(in the rows, 128 means zero)
Rows swapped in pairs by one turn or mirror: which row each one swaps with:
The rows were stretched afterwards, more along some directions than others.
q961: [119 127 112 117 101 116 124 146 153 126 136 105 125 115 143 173]
q207: [109 152 120 156 158 113 111 131 120 141 137 120 106 141 116 104]
q340: [155  88 104 112  84 132 139  80 147 123 143 112 117 135 130 151]
q190: [131 162 119 133 121 124 134 142 101 123 102 135 107 153 116  55]
q31: [ 86 163 134 113 139 105 153 111  97 114 128 128 146 102 133  81]
q198: [160 105 112 134 123 114  97 153 100 121 148 130 113 170 127 118]
q232: [ 92 168 131 117 153  83 113 158  93 115 134 109 128 114 142  97]
q503: [121 181 112 129 143 151 153 137 129 142 105 137 131 113 129 101]
q460: [128 117 120 103  89 116 152 104 120  98  89  98  93 131 146 127]
q991: [127 126 121 143 116  93 103 134 106 153 170 138 140 146 146 117]
q708: [119 172 114 155 123 129 122 162 147 164 146 140 145 138 111 115]
q839: [159  83 129 131 102 143 122 137 148 141 108 142 163 130 127 153]
q995: [ 93 152 137 116 136  96 117 150 133 124 172 114 145  99 158 151]
q806: [154 134 136 121  84 156 141 174 156 146  80 143 135 135 124 118]
q410: [105 149 118  94 124 132 130 153 120  96 123 119 104 103 171 140]
q775: [165  93 105  93 105 139 154 111 145 136 139 141 132  92 154 133]
q3: [149 110 145 105  84 103 133 118 136 126 101 107 128 116 137 122]
q522: [119 130 147 114  93 140 108 130 120 148 164 161 154 113 132 119]
q280: [117 167 134 120 153 106 127 100  93 123 107 116 124 109 140  91]
q870: [183 124 106 118 133 144 126 131 138 130 121 136 111 142 142  97]
q396: [154 167 126 140 126 145 130 171 172 178 124 140 163 116 109 122]
q538: [146  84 118  98 119 118 134  84 117  91 135 122 125 108 160 147]
q166: [ 93 143 145 131 160 122  91 152  78 109 143 135 116 110 152 149]
q815: [137 160 127 138  88 151 145 147 187 173 104 131 141 130 115 120]
q916: [177 116 118 119  91 149  90 169 124 129 123 136  85 156 146 121]
q407: [130 156 152 147 117 102 120 142 115 151 129 141 146 147 116  63]
q469: [133 117 128 134 112 125  96 162 142 134 121 109  81 147 139 161]
q263: [162 128 136 125 105 146 111 140 115 143 145 164 126 141 138 111]
q623: [163  87 101 114  69 127 130 105 173 149 138 127 137 122 143 150]
q338: [124 124 124  90 144  96 122  91  83  94 159 104  94 114 181 128]
q117: [146 135 120 109  95 127 150 126 174 152 141 133 136 121 127 125]
q754: [121 146 119 140 162  85 134 145 119 133 152 132 147 144 127  93]
q933: [120 111 109 116 137 101 136  62  93  97 135  93 104 118 156 134]
q781: [146 124 130 130  94 188 116 147 174 145 111 153 122 111 129 165]
q103: [129 104 122 140 143 110 139 132 109 138 164 147 141 135 166 132]
q99: [135 146 141 110  92 140  99 156 143 123 121 139 102 131 159 116]

q775 pairs with q103
q469 pairs with q207
q961 pairs with q708

Rows swapped in pairs by one turn or mirror: which row each one swaps with:
The rows were stretched afterwards, more along some directions than others.
q678: [182 177 125 147 119 148 108 100 115 167 100 187 159 161 140 108]
q896: [176 183 136 156 103 111 110 116 117 158 117 188 178 167 132 146]
q616: [162 188 132 118 132 109  98 103 139 122 121 123 146 145 133 123]
q688: [178 170 119 148 115 150 107 100  97 143 103 187 156 170 151 138]
q369: [109 139 119 139 113 131 112 110 124 127 111 118 151 153 124 152]
q855: [176 140 115 156 126 147  92 102 114 167 111 191 151 163 149 104]
q345: [196 186 166 151 145 128 120  95  96 126 162 188 158 125 143 132]
q645: [196 198 124 150 147 145 101  79 111 137 149 197 163 150 167 114]
q212: [129 150 120 137 124 130 118 119 143 125 107 116 155 152 139 153]
q320: [177 145 141 147 114 129 101 113  92 170 127 170 152 156 132 128]
q297: [163 186 123 137 123 113 104  83 155 120 145 125 163 147 134 133]
q22: [164 185 122 130 142 109  97  78 154 137 126 138 166 152 146 124]
q149: [174 178 136 143 146 131  95  85 160 133 134 129 153 143 140 116]
q337: [123 122 113 150 109 136 106  95 138 125 118 140 152 152 130 138]
q796: [183 170 109 122 102 134 110 108 102 148 100 180 149 161 158 131]
q607: [119 130 125 139 127 142 108 121 142 119 119 151 167 159 156 141]
q999: [169 163 127 145 145 153  97 110 101 184 100 171 154 144 142 115]
q386: [126 135 131 142 139 142 110 108 133 147 108 117 156 133 125 135]
q465: [201 180 155 150 155 137 109  70 112 125 160 204 177 151 172 125]
q228: [126 139 128 134 106 155 110 108 139 130 121 136 150 142 127 139]
q676: [153 158 149 136 123 147 133 118 138 125 122 144 149 131 133 138]
q597: [203 187 147 154 163 147 107  72 114 136 151 207 170 142 164 114]
q810: [188 182 135 157 124 131 117 119 104 164 117 179 161 153 143 144]
q417: [180 203 127 127 104 137 116 118 117 157  97 173 144 150 131 131]
q956: [160 186 123 124 131 125  92  81 153 125 129 137 159 150 138 129]
q976: [150 138 136 144 105 130 115 108 141 124 119 123 160 156 124 153]
q494: [115 126 116 134 116 128 110 100 118 119 110 119 149 157 132 143]
q470: [184 176 140 150 166 149 100  79 112 142 156 204 166 138 174 119]
q6: [177 151 142 157 128 132 106 117 103 175 120 170 158 157 133 120]
q215: [196 198 135 161 161 156 104  70 110 134 141 200 155 142 167 117]
q820: [182 194 124 126 146 126  95  80 155 141 116 137 170 146 154 103]
q19: [163 188 128 123 122 115  91  79 142 121 135 147 167 161 148 137]
q358: [182 192 138 141 142 158 102  79 109 136 156 194 167 126 165 130]
q548: [155 174 130 142 140 120 102  75 151 131 141 125 154 148 136 137]
q514: [152 140 129 126  93 123 126 108 131 117 125 135 154 142 136 157]
q797: [196 185 132 157 174 151 100  71 110 152 139 197 156 153 174 108]

q616 pairs with q345
q6 pairs with q369
q999 pairs with q386

Rows swapped in pairs by one turn or mirror: which row each one swaps with:
The rows were stretched afterwards, more along some directions than others.
q803: [137 152 112 138 138 106  89 128 130 163 122 116 136 151 104 152 141 130]
q617: [113 125 134 142 102 162 105 142 120 154 117 133 147 120 126 140 149 128]
q520: [120 155 177 124 153 101 151 160 136 126 143 109 105 142 128 138 112 121]
q151: [123 137 125 128 110 119 102 128 109 124 134 129 136 144 123 147 101  97]
q729: [111 141 128 128 104 117 111 133 113 136 117 158 132 110 127 145 136 137]
q53: [120 104 132 108 149 115 122 109 123 106 140 135 124 123 122 132 122 149]
q986: [110 116 147 103 134 136 107 139  95 142 127 109 127 128 142 155 150 126]
q613: [125 135  87 151 138  77 100 123 133 102 112 124 119 118  90  96 111 166]
q559: [119 130  55 147 122  96  52 119 114 145 107 130 132 121  82 124 117 146]
q448: [115 120 151 124  96 137 129 122 119 119 114 135 135 116 130 123 134 123]
q827: [122 124 134 122 160 145 153 129 161 136 147  90 124 134 134 125 139 131]
q635: [114 169 150 150 129  95 111 137 129 126 117 140 105 137 110 105 142 133]
q734: [152 105 114 139 133 125 120 130 141 158 123 142 136 126  85 130  90 120]
q252: [137 142 135 143 128 134 110 134 141 179 117 119 139 135 113 156 147 110]
q97: [146 124 151 125 126 144 155 141 149 180 126 134 129 104 127 117 123 112]
q489: [127 105 108 120 154 126 134 111 171 136 138 121 115 118 116  77 135 142]
q605: [116 126 137 131 121 158 144 149 140 158 121 127 111  89 148 104 150 128]
q652: [127 145 119 124 159  79 107 119 135 106 131 123 120 156 114 147 129 145]
q593: [124  97 171 114 130 157 172 123 144 133 131 116 142 131 133 118 103  97]
q768: [103 128  94 145 121  86  78 142  93 116  98 128 125 126  94 103 101 147]
q148: [152 134 100 136 127 113 139 108 135 102 127  95 119 127 143 126 128 148]
q589: [107 124 149 126 116 107 131 135 117  87 127 138 127 127 116 108  98 124]
q905: [158 145 122 123 148 105 119 135 122 138 124 118 120 151 138 146 142 128]
q641: [128 138 130 126 140 118 137 128 121 119 137  81 111 129 127 122 118 121]
q900: [127 122 152 109 113 139 111 139 104 153 126 144 134 127 141 156 131 103]
q595: [106 104 110 134 110 112 107 132 117 117 110 147 127 103 112 106  87 127]
q115: [146 106 116 120 162 127 105 124 124 112 133 106 123 139 145 146 138 146]
q296: [ 86  94 111 118 109 126  91 121 118 109  96 132 119 116  97  87 132 141]
q471: [131 158 160 132 112 142 174 141 147 137 146 121 106 114 170  85 146 113]
q283: [133 122 121 144 111 121 130 125 122 125 128 129 159 137 110 146  76 110]
q459: [111 136 152 122 120 117 122 159  88 124 128 120 112 137 120 117 111 125]
q513: [121 119 144 119 135 122  94 135 132 145 130 158 140 140  92 156 104  97]
q309: [111 146 123 147 124 118 129 141 120 145 101 101 112 110 125  84 145 150]
q84: [103 142 121 146 122 131  94 151 111 147 113 101 127 130  96 105 156 133]
q482: [126 173 106 142 134  92  82 147 103 143 128 121 119 128 115 151 139 150]
q275: [118 148 179 116 141 124 152 153 133 148 136 104 116 144 129 110 131 111]
q727: [114 152  96 155 131  87 113 126 129 109 129  98 132 141 105 120  99 147]
q129: [122 114 137 114 100 156 123 135 115 165 120 150 157 126 121 153 136 112]
q994: [154  85 135 114 141 155 135 128 129 132 135 122 132 117 133 135 118 104]
q416: [114 121 129 129 132 122 126 148 137 161 123 138 124  95 101 134 115 146]
q357: [ 92 109 116 135 115 132  94 133 128 154  99 128 120 103  73  88 123 118]
q821: [123 125 107 127 152  84  93 111 126  95 109 103 109 139 109 106 143 163]

q613 pairs with q589
q635 pairs with q53
q115 pairs with q617
q900 pairs with q803

